0: [3. 4. 3. 6. 5. 4. 5. 5. 3. 3. 3. 6. 5. 4. 4. 7. 4. 5. 2. 7. 4. 6. 7. 3. 3. 2.
 4. 7. 6. 4. 2. 8. 9. 3. 4. 3. 3. 6. 4. 6. 6. 4. 4. 5. 3. 5. 5. 4. 2. 4. 6. 6.
 7. 5. 4. 4. 3. 4. 2.]
1: [4. 2. 2. 3. 6. 7. 4. 5. 4. 3. 5. 5. 2. 3. 4. 3. 6. 4. 8. 6. 7. 5. 3. 1. 7. 3.
 3. 4. 4. 7. 6. 5. 6. 5. 4. 7. 1. 7. 4. 5. 5. 5. 6. 4. 4. 5. 3. 1. 3. 5. 5. 8.
 3. 5. 3. 6. 2. 5. 4.]
2: [5. 6. 6. 5. 3. 2. 3. 4. 5. 4. 4. 4. 5. 7. 3. 6. 4. 6. 2. 4. 4. 4. 6. 7. 3. 3.
 5. 5. 3. 4. 4. 4. 2. 4. 5. 3. 5. 4. 4. 3. 6. 2. 3. 6. 4. 4. 4. 5. 6. 6. 5. 2.
 6. 5. 7. 6. 6. 3. 4.]
3: [4. 0. 3. 2. 5. 4. 3. 4. 5. 6. 3. 7. 2. 5. 4. 5. 7. 0. 3. 7. 3. 2. 7. 6. 5. 5.
 6. 4. 3. 5. 3. 6. 5. 3. 2. 4. 2. 1. 4. 7. 7. 4. 3. 7. 6. 7. 5. 3. 3. 5. 8. 3.
 5. 7. 4. 6. 4. 4. 3.]
4: [5. 6. 2. 6. 6. 6. 6. 7. 5. 5. 6. 4. 4. 3. 7. 3. 5. 8. 7. 4. 8. 5. 2. 2. 5. 2.
 3. 6. 7. 3. 5. 7. 5. 4. 8. 5. 3. 9. 7. 5. 1. 6. 5. 2. 4. 4. 5. 4. 4. 4. 1. 7.
 3. 4. 2. 3. 3. 7. 5.]
5: [8. 4. 3. 4. 4. 3. 2. 3. 6. 6. 4. 6. 3. 6. 7. 3. 5. 5. 4. 7. 7. 4. 3. 3. 5. 4.
 6. 4. 6. 6. 2. 5. 2. 4. 7. 5. 5. 2. 8. 7. 6. 6. 6. 4. 3. 4. 5. 5. 4. 6. 7. 5.
 5. 6. 5. 5. 4. 6. 4.]
6: [5. 5. 1. 7. 3. 7. 5. 4. 4. 6. 3. 4. 4. 1. 4. 6. 2. 6. 3. 7. 7. 5. 3. 3. 6. 3.
 4. 6. 6. 6. 3. 7. 9. 3. 7. 4. 6. 5. 7. 6. 4. 6. 3. 2. 5. 2. 3. 5. 4. 2. 4. 7.
 7. 5. 2. 2. 2. 6. 3.]
7: [3. 2. 3. 4. 5. 8. 4. 6. 2. 2. 5. 4. 2. 2. 0. 3. 7. 2. 8. 3. 5. 5. 5. 2. 7. 5.
 2. 5. 2. 5. 8. 5. 4. 6. 0. 9. 0. 5. 1. 2. 5. 4. 4. 5. 4. 6. 3. 0. 5. 5. 4. 7.
 1. 5. 4. 8. 4. 6. 4.]
8: [4. 2. 2. 3. 4. 5. 4. 4. 5. 7. 4. 7. 5. 2. 8. 2. 6. 5. 5. 5. 5. 6. 2. 3. 5. 3.
 6. 6. 7. 4. 6. 6. 3. 5. 7. 3. 5. 4. 8. 5. 5. 7. 4. 4. 5. 4. 6. 5. 5. 3. 4. 5.
 1. 4. 4. 4. 2. 5. 3.]
9: [2. 4. 4. 2. 7. 5. 1. 3. 3. 3. 4. 6. 5. 4. 4. 3. 8. 5. 4. 7. 2. 5. 6. 4. 7. 4.
 4. 3. 5. 3. 8. 5. 7. 5. 1. 3. 3. 5. 0. 4. 6. 3. 5. 6. 4. 7. 7. 4. 5. 4. 5. 3.
 5. 5. 5. 7. 4. 4. 3.]
10: [3. 5. 5. 4. 4. 5. 3. 3. 2. 3. 3. 3. 5. 2. 0. 4. 4. 7. 1. 5. 3. 6. 8. 5. 7. 2.
 3. 4. 5. 0. 7. 4. 6. 3. 4. 4. 5. 4. 1. 4. 4. 3. 1. 7. 5. 5. 8. 6. 6. 4. 3. 1.
 6. 2. 5. 7. 5. 5. 1.]
11: [4. 4. 4. 5. 6. 9. 3. 7. 5. 1. 4. 4. 2. 2. 4. 5. 6. 4. 8. 4. 6. 5. 4. 2. 7. 6.
 2. 3. 8. 5. 7. 5. 5. 6. 3. 7. 0. 6. 6. 3. 5. 6. 6. 5. 3. 6. 3. 3. 4. 5. 5. 8.
 3. 5. 4. 5. 4. 6. 3.]
12: [5. 4. 7. 5. 4. 4. 9. 6. 8. 7. 5. 4. 8. 4. 8. 7. 6. 4. 4. 0. 2. 6. 3. 4. 0. 7.
 7. 9. 1. 3. 4. 4. 4. 8. 5. 2. 5. 4. 5. 4. 2. 8. 5. 4. 5. 4. 5. 3. 8. 4. 2. 5.
 0. 2. 6. 5. 7. 3. 5.]
13: [4. 5. 6. 7. 5. 6. 8. 6. 9. 6. 5. 3. 6. 3. 9. 9. 4. 5. 5. 6. 5. 4. 4. 4. 0. 6.
 5. 7. 6. 5. 2. 7. 9. 5. 5. 2. 5. 6. 6. 6. 3. 7. 6. 2. 6. 3. 5. 3. 4. 4. 4. 8.
 5. 4. 3. 1. 5. 4. 5.]
14: [3. 2. 2. 4. 3. 6. 7. 6. 6. 4. 2. 7. 4. 6. 3. 4. 3. 2. 6. 3. 3. 4. 6. 4. 4. 6.
 4. 7. 7. 6. 6. 4. 3. 6. 4. 5. 4. 5. 7. 1. 4. 6. 2. 4. 2. 4. 4. 4. 1. 3. 3. 7.
 1. 4. 6. 7. 2. 3. 3.]
15: [4. 1. 5. 3. 4. 2. 3. 2. 5. 8. 3. 7. 3. 5. 8. 5. 5. 3. 3. 7. 5. 3. 6. 8. 6. 3.
 6. 5. 7. 6. 4. 6. 6. 3. 6. 1. 5. 1. 6. 5. 7. 6. 1. 5. 7. 6. 8. 6. 4. 4. 8. 1.
 6. 7. 6. 6. 5. 3. 2.]
16: [5. 5. 3. 4. 4. 6. 7. 6. 5. 2. 5. 3. 4. 5. 0. 4. 7. 3. 4. 3. 4. 6. 3. 3. 4. 5.
 5. 5. 1. 2. 3. 6. 2. 4. 2. 6. 2. 6. 2. 7. 1. 4. 5. 6. 4. 5. 4. 3. 5. 6. 3. 5.
 3. 3. 4. 5. 5. 6. 5.]
17: [7. 1. 5. 4. 5. 3. 2. 5. 5. 4. 2. 7. 3. 4. 3. 5. 5. 3. 3. 6. 4. 3. 5. 4. 5. 4.
 6. 3. 5. 6. 5. 4. 2. 6. 3. 7. 2. 1. 6. 5. 7. 5. 5. 7. 2. 5. 4. 4. 5. 5. 7. 7.
 3. 5. 6. 8. 4. 5. 3.]
18: [5. 6. 5. 4. 5. 5. 9. 7. 9. 7. 5. 3. 6. 5. 7. 6. 6. 4. 6. 1. 4. 5. 2. 4. 0. 7.
 6. 8. 2. 3. 4. 5. 4. 6. 5. 2. 3. 6. 5. 5. 1. 9. 5. 3. 5. 3. 5. 2. 6. 4. 2. 5.
 0. 3. 5. 6. 7. 3. 4.]
19: [6. 6. 5. 5. 4. 4. 3. 4. 4. 4. 6. 4. 5. 6. 5. 5. 5. 6. 3. 5. 5. 5. 5. 3. 5. 4.
 6. 2. 4. 5. 2. 4. 4. 5. 5. 5. 6. 6. 3. 7. 6. 4. 7. 5. 5. 5. 3. 4. 5. 8. 6. 3.
 8. 5. 3. 3. 5. 5. 4.]
20: [4. 8. 6. 7. 6. 7. 8. 5. 4. 4. 6. 1. 9. 2. 4. 6. 3. 6. 5. 4. 3. 4. 4. 4. 4. 7.
 3. 5. 5. 4. 6. 3. 7. 7. 3. 3. 9. 6. 4. 4. 2. 5. 5. 3. 6. 3. 4. 5. 6. 3. 0. 5.
 6. 3. 2. 1. 6. 5. 7.]
21: [3. 5. 5. 5. 4. 3. 2. 4. 2. 3. 4. 4. 5. 4. 0. 4. 5. 6. 1. 5. 3. 5. 7. 6. 5. 3.
 3. 5. 5. 2. 6. 5. 5. 3. 4. 5. 6. 5. 1. 4. 5. 3. 2. 6. 4. 5. 7. 6. 5. 4. 4. 1.
 6. 3. 6. 6. 4. 5. 2.]
22: [4. 3. 7. 6. 4. 4. 4. 6. 5. 3. 2. 4. 4. 3. 2. 9. 3. 3. 4. 6. 4. 4. 7. 6. 5. 7.
 4. 3. 6. 6. 5. 4. 6. 7. 2. 6. 3. 4. 4. 1. 6. 3. 4. 5. 4. 4. 4. 4. 6. 4. 7. 7.
 5. 5. 7. 7. 5. 5. 4.]
23: [2. 5. 5. 5. 5. 4. 5. 4. 3. 6. 5. 3. 4. 3. 2. 4. 4. 6. 3. 4. 5. 7. 5. 7. 5. 4.
 2. 6. 4. 0. 6. 6. 8. 3. 7. 4. 4. 6. 3. 5. 2. 4. 3. 5. 7. 4. 8. 5. 4. 4. 4. 1.
 6. 4. 3. 4. 4. 5. 3.]
24: [6. 4. 4. 5. 4. 6. 0. 2. 1. 1. 5. 6. 6. 4. 4. 2. 6. 3. 4. 7. 3. 5. 5. 2. 6. 3.
 7. 1. 2. 4. 4. 4. 4. 3. 1. 6. 6. 5. 4. 7. 6. 1. 5. 6. 3. 5. 3. 6. 4. 4. 6. 3.
 7. 7. 2. 3. 3. 4. 5.]
25: [6. 6. 6. 3. 5. 4. 5. 4. 5. 7. 5. 4. 5. 5. 6. 4. 7. 7. 4. 3. 3. 4. 2. 4. 3. 5.
 5. 6. 4. 2. 3. 4. 2. 5. 6. 4. 6. 4. 6. 6. 3. 7. 5. 4. 5. 4. 7. 6. 6. 5. 4. 3.
 2. 3. 6. 3. 6. 4. 5.]
26: [6. 5. 9. 4. 2. 3. 5. 5. 3. 7. 4. 1. 5. 2. 1. 5. 3. 8. 5. 0. 5. 3. 3. 8. 5. 6.
 5. 4. 4. 6. 8. 2. 2. 9. 6. 7. 5. 2. 5. 2. 4. 6. 2. 5. 6. 2. 2. 4. 9. 4. 3. 3.
 2. 4. 9. 9. 7. 4. 4.]
27: [6. 5. 6. 4. 6. 4. 4. 4. 4. 3. 7. 5. 5. 5. 4. 4. 4. 3. 6. 5. 4. 5. 5. 5. 5. 5.
 4. 3. 3. 7. 3. 3. 2. 5. 3. 6. 5. 4. 3. 5. 6. 3. 7. 5. 3. 5. 2. 7. 5. 6. 6. 3.
 6. 5. 3. 4. 5. 5. 7.]
28: [7. 4. 6. 6. 5. 6. 3. 4. 3. 6. 4. 4. 3. 4. 6. 6. 2. 5. 7. 5. 6. 3. 2. 6. 6. 7.
 5. 2. 6. 8. 6. 3. 3. 6. 6. 6. 7. 3. 7. 4. 4. 5. 5. 2. 5. 2. 2. 6. 6. 3. 4. 5.
 5. 5. 4. 3. 5. 6. 8.]
29: [4. 1. 8. 3. 3. 0. 5. 7. 9. 7. 1. 6. 3. 5. 5. 9. 4. 5. 0. 4. 5. 4. 5. 7. 2. 5.
 6. 7. 4. 5. 2. 6. 5. 4. 8. 6. 1. 1. 8. 3. 7. 6. 3. 8. 4. 6. 8. 3. 8. 7. 6. 3.
 3. 6. 9. 8. 6. 4. 0.]
30: [5. 8. 6. 6. 6. 4. 5. 5. 5. 1. 8. 5. 3. 8. 6. 1. 5. 3. 9. 4. 6. 5. 5. 4. 4. 5.
 5. 2. 5. 4. 3. 3. 5. 3. 3. 4. 4. 9. 3. 3. 3. 2. 9. 3. 4. 8. 4. 5. 2. 9. 4. 4.
 6. 5. 4. 1. 6. 4. 9.]
31: [6. 6. 6. 5. 5. 3. 4. 5. 4. 3. 6. 3. 4. 6. 4. 5. 5. 7. 3. 5. 4. 4. 4. 4. 4. 5.
 6. 4. 2. 3. 3. 4. 4. 5. 5. 7. 4. 3. 3. 6. 5. 3. 7. 6. 4. 5. 3. 4. 7. 8. 4. 5.
 7. 4. 5. 5. 7. 5. 6.]
32: [2. 4. 5. 5. 4. 2. 4. 4. 5. 4. 3. 7. 5. 5. 6. 7. 4. 7. 1. 6. 4. 5. 8. 5. 4. 2.
 3. 7. 7. 3. 4. 7. 9. 4. 6. 3. 4. 5. 5. 4. 6. 3. 4. 5. 4. 6. 8. 5. 2. 4. 6. 4.
 7. 5. 7. 5. 3. 3. 2.]
33: [5. 3. 2. 5. 2. 5. 5. 4. 5. 5. 3. 6. 4. 4. 7. 4. 3. 5. 4. 5. 5. 4. 3. 4. 4. 3.
 5. 6. 8. 5. 4. 5. 2. 4. 6. 3. 6. 4. 8. 4. 6. 6. 3. 4. 3. 3. 4. 6. 3. 3. 4. 5.
 3. 5. 5. 5. 2. 5. 4.]
34: [4. 6. 3. 7. 4. 4. 6. 5. 5. 2. 4. 4. 7. 6. 4. 7. 4. 4. 0. 6. 3. 5. 5. 5. 2. 4.
 5. 7. 4. 3. 2. 6. 8. 3. 4. 3. 4. 5. 3. 6. 4. 5. 4. 6. 4. 5. 6. 4. 4. 3. 4. 4.
 7. 4. 5. 3. 4. 4. 3.]
35: [5. 5. 3. 2. 5. 4. 3. 3. 4. 4. 4. 5. 5. 4. 2. 4. 5. 5. 2. 5. 4. 5. 4. 5. 6. 3.
 5. 4. 1. 4. 3. 3. 3. 3. 4. 5. 6. 3. 4. 6. 6. 4. 6. 7. 4. 5. 3. 4. 5. 4. 5. 3.
 6. 4. 4. 4. 4. 5. 3.]
36: [4. 7. 4. 5. 6. 6. 6. 6. 4. 5. 7. 1. 5. 5. 4. 2. 5. 4. 8. 1. 6. 5. 2. 3. 3. 5.
 4. 4. 2. 3. 4. 4. 3. 4. 5. 5. 5. 7. 3. 3. 1. 5. 5. 1. 5. 3. 3. 4. 5. 6. 1. 4.
 3. 3. 3. 3. 6. 6. 8.]
37: [5. 3. 3. 5. 4. 7. 6. 6. 7. 9. 3. 4. 5. 2. 6. 8. 6. 6. 4. 6. 7. 5. 2. 4. 5. 5.
 4. 7. 4. 5. 4. 7. 8. 6. 6. 5. 3. 4. 7. 7. 4. 8. 5. 3. 6. 3. 5. 1. 5. 4. 4. 7.
 3. 3. 3. 4. 4. 5. 1.]
38: [4. 3. 3. 3. 6. 5. 4. 4. 3. 2. 5. 5. 3. 6. 4. 3. 5. 4. 6. 4. 5. 3. 5. 4. 6. 4.
 3. 5. 4. 5. 4. 6. 4. 4. 4. 7. 1. 6. 2. 3. 4. 2. 4. 6. 4. 7. 4. 4. 4. 5. 4. 5.
 4. 5. 5. 5. 4. 4. 4.]
39: [3. 3. 6. 3. 2. 5. 2. 4. 4. 4. 2. 5. 4. 3. 4. 5. 5. 6. 4. 4. 4. 4. 5. 7. 6. 4.
 4. 4. 7. 5. 7. 4. 4. 7. 4. 5. 4. 3. 5. 2. 7. 4. 3. 4. 4. 4. 5. 5. 5. 2. 6. 5.
 2. 5. 7. 8. 4. 4. 3.]
40: [5. 3. 6. 4. 1. 3. 3. 4. 4. 5. 3. 5. 4. 3. 4. 4. 4. 6. 4. 5. 5. 4. 6. 5. 6. 2.
 5. 3. 6. 5. 4. 4. 2. 4. 5. 7. 3. 3. 7. 3. 7. 4. 3. 6. 5. 4. 6. 6. 7. 5. 6. 4.
 3. 5. 7. 6. 3. 5. 3.]
41: [2. 6. 4. 7. 5. 6. 5. 6. 5. 4. 5. 6. 6. 4. 9. 4. 4. 6. 5. 4. 5. 6. 4. 4. 3. 4.
 3. 6. 7. 3. 6. 5. 7. 5. 5. 2. 6. 8. 6. 2. 4. 4. 5. 1. 3. 4. 5. 6. 2. 2. 2. 7.
 4. 3. 4. 3. 2. 4. 4.]
42: [4. 4. 6. 4. 3. 1. 4. 4. 6. 4. 3. 6. 4. 6. 3. 5. 5. 6. 1. 5. 3. 5. 6. 6. 4. 2.
 6. 6. 4. 3. 4. 5. 6. 4. 4. 4. 4. 4. 4. 6. 6. 5. 4. 7. 4. 5. 7. 4. 3. 4. 6. 3.
 4. 3. 7. 8. 4. 3. 2.]
43: [5. 4. 2. 6. 4. 5. 3. 3. 5. 6. 2. 4. 5. 2. 5. 6. 3. 5. 2. 6. 7. 4. 4. 5. 5. 4.
 4. 5. 7. 5. 3. 7. 8. 2. 7. 4. 5. 4. 7. 6. 4. 6. 3. 5. 5. 2. 4. 5. 4. 2. 5. 6.
 6. 5. 2. 3. 4. 5. 1.]
44: [6. 5. 3. 4. 6. 5. 4. 3. 1. 4. 6. 5. 3. 5. 3. 1. 4. 5. 6. 4. 6. 4. 3. 3. 6. 4.
 4. 2. 3. 5. 5. 4. 2. 3. 5. 6. 5. 5. 4. 5. 4. 3. 5. 4. 4. 5. 3. 6. 4. 5. 3. 4.
 5. 5. 3. 4. 4. 5. 7.]
45: [3. 2. 6. 5. 2. 3. 6. 5. 3. 4. 1. 5. 4. 3. 2. 6. 2. 4. 4. 3. 5. 5. 7. 7. 6. 4.
 5. 4. 7. 4. 7. 4. 4. 5. 5. 4. 5. 4. 6. 1. 6. 5. 2. 4. 4. 2. 5. 5. 6. 2. 5. 4.
 4. 4. 8. 6. 3. 4. 3.]
46: [3. 5. 4. 3. 7. 5. 4. 3. 1. 1. 8. 6. 5. 9. 2. 0. 8. 2. 7. 2. 0. 4. 4. 5. 5. 4.
 6. 5. 1. 3. 7. 3. 3. 4. 0. 3. 3. 7. 0. 3. 3. 2. 5. 5. 4. 8. 4. 3. 2. 4. 2. 3.
 4. 4. 5. 7. 5. 2. 7.]

[6. 5. 3. 1. 7. 6. 4. 4. 6. 8. 6. 5. 4. 6. 8. 3. 6. 3. 7. 3. 5. 3. 0. 3. 3. 5.
 7. 3. 2. 7. 4. 2. 2. 6. 4. 4. 5. 3. 5. 8. 4. 6. 7. 4. 6. 5. 4. 2. 5. 5. 4. 5.
 3. 4. 3. 4. 7. 5. 7.] 25 44 5
[4. 4. 6. 4. 2. 3. 7. 5. 7. 9. 4. 4. 5. 3. 5. 7. 4. 5. 3. 5. 5. 4. 3. 7. 3. 5.
 5. 5. 3. 4. 5. 4. 6. 5. 5. 2. 6. 2. 6. 7. 4. 7. 2. 5. 8. 2. 6. 4. 6. 5. 5. 1.
 5. 4. 5. 4. 8. 4. 4.] 25 2 37
[5. 3. 6. 3. 5. 4. 3. 4. 4. 5. 4. 5. 2. 5. 3. 4. 5. 2. 6. 5. 3. 5. 4. 4. 6. 5.
 5. 2. 3. 6. 6. 3. 2. 7. 2. 7. 2. 0. 5. 5. 7. 4. 5. 7. 4. 5. 5. 4. 6. 6. 8. 5.
 3. 5. 6. 8. 6. 4. 4.] 17 40 39
[5. 7. 4. 6. 6. 8. 6. 5. 2. 3. 7. 2. 5. 5. 4. 3. 3. 3. 9. 2. 5. 4. 4. 4. 5. 6.
 3. 4. 4. 5. 6. 3. 4. 5. 2. 5. 5. 9. 2. 2. 2. 4. 5. 2. 6. 4. 1. 4. 3. 4. 2. 7.
 3. 4. 3. 2. 4. 6. 9.] 36 44 20
[3. 5. 4. 3. 4. 4. 2. 4. 4. 4. 3. 5. 5. 4. 2. 4. 6. 5. 1. 5. 1. 5. 8. 6. 6. 3.
 5. 4. 4. 2. 6. 5. 3. 3. 4. 3. 6. 4. 2. 6. 5. 3. 2. 6. 3. 4. 8. 5. 5. 3. 4. 2.
 6. 3. 6. 7. 4. 4. 1.] 21 10 42
[6. 5. 5. 4. 3. 6. 3. 3. 7. 7. 3. 4. 4. 3. 7. 5. 2. 4. 7. 6. 5. 2. 3. 6. 6. 8.
 5. 0. 8. 9. 5. 3. 1. 4. 4. 5. 9. 2. 9. 4. 4. 6. 5. 4. 6. 3. 3. 6. 5. 3. 4. 5.
 5. 5. 3. 3. 6. 5. 6.] 28 33 5
[5. 4. 1. 6. 5. 6. 5. 4. 6. 7. 3. 5. 5. 2. 7. 7. 4. 5. 3. 6. 6. 4. 4. 4. 5. 4.
 3. 5. 6. 5. 3. 7. 8. 3. 7. 3. 5. 4. 8. 8. 3. 7. 5. 4. 7. 4. 5. 4. 4. 3. 5. 8.
 5. 4. 3. 3. 4. 4. 2.] 43 37 6
[4. 7. 8. 9. 4. 6. 8. 6. 3. 5. 6. 0. 4. 3. 3. 7. 2. 6. 7. 4. 6. 6. 3. 6. 5. 5.
 3. 5. 2. 5. 7. 3. 9. 8. 4. 6. 4. 8. 3. 5. 2. 5. 6. 2. 7. 1. 0. 3. 7. 5. 3. 8.
 5. 2. 4. 4. 6. 5. 8.] 20 36 28
[2. 2. 4. 3. 5. 4. 2. 4. 4. 3. 3. 8. 4. 5. 8. 4. 4. 4. 6. 5. 5. 4. 7. 6. 8. 4.
 4. 4. 9. 6. 8. 4. 4. 5. 5. 3. 4. 5. 7. 1. 6. 3. 4. 3. 3. 5. 6. 6. 1. 2. 6. 6.
 3. 6. 7. 6. 2. 3. 3.] 39 33 45
[3. 4. 5. 2. 7. 7. 5. 5. 4. 4. 7. 5. 3. 5. 7. 3. 6. 3. 8. 4. 5. 5. 3. 2. 5. 5.
 3. 4. 4. 6. 6. 3. 5. 6. 2. 5. 3. 5. 3. 4. 5. 5. 5. 3. 4. 4. 3. 3. 4. 4. 4. 8.
 3. 5. 3. 4. 5. 4. 6.] 1 38 11
[4. 4. 4. 6. 4. 4. 6. 5. 6. 4. 5. 6. 5. 4. 8. 5. 4. 5. 5. 4. 6. 6. 4. 4. 3. 3.
 4. 5. 8. 4. 5. 5. 5. 5. 5. 3. 4. 7. 7. 4. 5. 5. 5. 3. 4. 4. 5. 6. 2. 3. 4. 8.
 2. 5. 4. 4. 2. 5. 3.] 41 33 8
[5. 0. 4. 2. 5. 2. 4. 3. 5. 6. 3. 6. 2. 7. 3. 5. 6. 0. 3. 9. 5. 3. 7. 5. 5. 5.
 6. 6. 4. 6. 3. 7. 5. 2. 3. 3. 3. 2. 6. 7. 7. 5. 2. 7. 6. 6. 7. 3. 2. 6. 9. 2.
 5. 7. 6. 6. 5. 3. 3.] 3 15 42
[3. 5. 5. 5. 5. 6. 6. 6. 4. 5. 4. 5. 7. 4. 6. 4. 4. 6. 6. 2. 5. 5. 3. 5. 4. 6.
 3. 6. 6. 3. 6. 5. 4. 6. 6. 4. 6. 6. 5. 2. 4. 4. 4. 2. 5. 4. 4. 6. 4. 2. 2. 6.
 3. 5. 3. 1. 4. 5. 5.] 41 20 33
[3. 5. 5. 4. 5. 4. 6. 4. 2. 0. 6. 4. 4. 9. 1. 2. 4. 1. 5. 4. 2. 4. 8. 5. 4. 4.
 6. 4. 2. 4. 6. 3. 2. 4. 0. 4. 4. 6. 0. 2. 5. 1. 4. 5. 4. 6. 2. 4. 4. 5. 4. 3.
 5. 5. 6. 6. 4. 3. 8.] 46 38 27
[8. 9. 5. 4. 5. 5. 6. 6. 7. 6. 7. 0. 2. 6. 1. 4. 4. 4. 6. 2. 7. 4. 0. 5. 1. 9.
 4. 3. 0. 5. 1. 4. 0. 5. 6. 6. 4. 5. 4. 7. 1. 7. 5. 4. 5. 4. 2. 4. 7. 7. 2. 3.
 4. 3. 3. 3. 9. 6. 7.] 36 16 31
[2. 5. 5. 4. 6. 5. 2. 4. 2. 1. 5. 6. 4. 4. 3. 4. 5. 5. 4. 7. 2. 5. 8. 4. 7. 4.
 2. 3. 5. 3. 7. 5. 8. 3. 2. 4. 4. 6. 1. 4. 5. 2. 4. 5. 4. 6. 6. 5. 4. 4. 7. 5.
 7. 4. 5. 6. 3. 4. 3.] 9 21 38
[5. 5. 4. 5. 4. 8. 4. 5. 4. 5. 4. 2. 5. 2. 3. 5. 3. 5. 7. 3. 5. 4. 4. 5. 6. 7.
 4. 2. 4. 6. 7. 3. 3. 7. 4. 5. 6. 5. 4. 3. 3. 6. 4. 4. 6. 3. 1. 4. 7. 3. 4. 5.
 4. 4. 4. 4. 5. 6. 5.] 28 44 36
[5. 5. 3. 5. 4. 6. 5. 5. 1. 3. 4. 3. 5. 3. 1. 4. 3. 5. 5. 5. 5. 5. 4. 3. 6. 5.
 3. 4. 4. 6. 5. 3. 3. 3. 3. 5. 7. 5. 5. 5. 4. 4. 4. 5. 4. 4. 1. 6. 4. 4. 4. 4.
 7. 5. 1. 3. 3. 6. 5.] 44 35 27
[6. 2. 5. 3. 3. 3. 4. 5. 5. 4. 2. 7. 4. 4. 3. 5. 6. 4. 3. 4. 4. 4. 5. 4. 5. 4.
 6. 5. 4. 6. 4. 3. 2. 6. 4. 7. 2. 3. 6. 4. 7. 6. 4. 7. 3. 6. 4. 3. 7. 6. 7. 5.
 3. 6. 7. 8. 3. 5. 3.] 17 40 39
[5. 4. 4. 3. 5. 5. 4. 5. 6. 5. 4. 7. 4. 6. 7. 4. 4. 4. 6. 4. 4. 3. 3. 5. 3. 5.
 6. 4. 5. 7. 4. 4. 2. 4. 5. 3. 6. 3. 7. 4. 6. 5. 5. 4. 5. 4. 3. 4. 4. 4. 5. 5.
 4. 6. 6. 4. 4. 3. 5.] 33 5 8
[4. 2. 4. 5. 5. 4. 3. 7. 5. 2. 2. 4. 0. 3. 1. 6. 6. 3. 4. 5. 7. 4. 7. 3. 7. 3.
 3. 5. 4. 5. 4. 8. 6. 4. 3. 8. 0. 5. 4. 5. 5. 3. 5. 7. 2. 7. 5. 2. 4. 8. 7. 6.
 4. 7. 5. 8. 3. 6. 1.] 38 17 1
[6. 5. 5. 5. 4. 6. 5. 5. 6. 5. 5. 0. 5. 4. 1. 7. 6. 3. 3. 3. 4. 5. 3. 5. 3. 8.
 5. 4. 0. 4. 4. 5. 5. 5. 3. 5. 4. 4. 2. 8. 1. 7. 6. 6. 7. 3. 3. 2. 8. 5. 3. 2.
 5. 3. 3. 4. 8. 6. 4.] 16 31 35
[7. 3. 2. 3. 4. 3. 2. 4. 6. 6. 3. 7. 3. 6. 6. 5. 6. 4. 3. 7. 5. 3. 4. 4. 4. 3.
 6. 2. 6. 7. 3. 5. 2. 3. 6. 5. 5. 2. 8. 6. 6. 5. 5. 7. 3. 5. 4. 6. 5. 6. 8. 4.
 7. 6. 5. 4. 4. 5. 4.] 5 17 40
[4. 4. 2. 2. 5. 3. 4. 3. 5. 5. 6. 8. 5. 8. 9. 1. 5. 3. 4. 5. 4. 4. 4. 4. 1. 3.
 7. 5. 4. 4. 2. 6. 1. 3. 5. 2. 6. 4. 5. 5. 6. 3. 4. 4. 3. 6. 5. 7. 1. 3. 5. 3.
 4. 4. 3. 3. 4. 4. 7.] 33 5 44
[4. 4. 5. 5. 5. 6. 5. 5. 5. 4. 4. 6. 6. 3. 8. 5. 4. 6. 6. 5. 5. 5. 5. 3. 5. 4.
 3. 5. 9. 5. 6. 4. 5. 6. 4. 4. 5. 7. 6. 2. 5. 5. 5. 4. 3. 5. 5. 6. 3. 3. 5. 8.
 3. 4. 5. 2. 2. 4. 4.] 41 33 8
[3. 5. 7. 7. 2. 4. 7. 5. 6. 6. 4. 1. 5. 2. 4. 8. 3. 6. 2. 4. 5. 5. 7. 8. 4. 5.
 3. 5. 4. 3. 4. 6. 7. 4. 5. 3. 4. 4. 2. 4. 3. 5. 3. 5. 8. 4. 7. 5. 7. 4. 4. 3.
 6. 4. 5. 4. 6. 5. 3.] 23 34 2
[4. 4. 3. 3. 4. 2. 5. 5. 5. 3. 4. 5. 4. 7. 3. 3. 4. 3. 3. 5. 3. 4. 8. 5. 3. 3.
 5. 6. 5. 3. 3. 6. 4. 4. 4. 4. 2. 4. 3. 4. 6. 4. 4. 6. 4. 6. 6. 4. 3. 6. 6. 3.
 5. 6. 7. 7. 3. 3. 4.] 42 2 38
[4. 7. 3. 9. 4. 6. 7. 4. 4. 2. 5. 3. 7. 4. 4. 5. 2. 4. 5. 5. 5. 5. 6. 3. 4. 5.
 3. 7. 4. 5. 2. 4. 8. 3. 3. 4. 6. 9. 4. 4. 2. 3. 5. 1. 4. 3. 2. 5. 1. 3. 3. 8.
 6. 5. 2. 1. 2. 4. 6.] 41 20 6
[4. 6. 7. 4. 4. 6. 7. 6. 5. 6. 6. 3. 5. 3. 6. 2. 4. 5. 8. 0. 6. 4. 3. 6. 6. 7.
 4. 3. 4. 4. 7. 1. 2. 7. 6. 5. 6. 6. 4. 2. 2. 5. 6. 1. 6. 4. 4. 5. 6. 4. 1. 4.
 1. 3. 5. 3. 6. 6. 7.] 36 28 25
[4. 7. 2. 8. 6. 7. 6. 4. 5. 5. 6. 3. 5. 4. 7. 4. 2. 4. 7. 6. 6. 5. 4. 3. 6. 6.
 3. 5. 6. 5. 5. 4. 9. 5. 5. 3. 6. 9. 5. 5. 2. 5. 6. 0. 7. 4. 3. 5. 1. 4. 3. 7.
 6. 4. 1. 2. 3. 6. 7.] 41 4 6
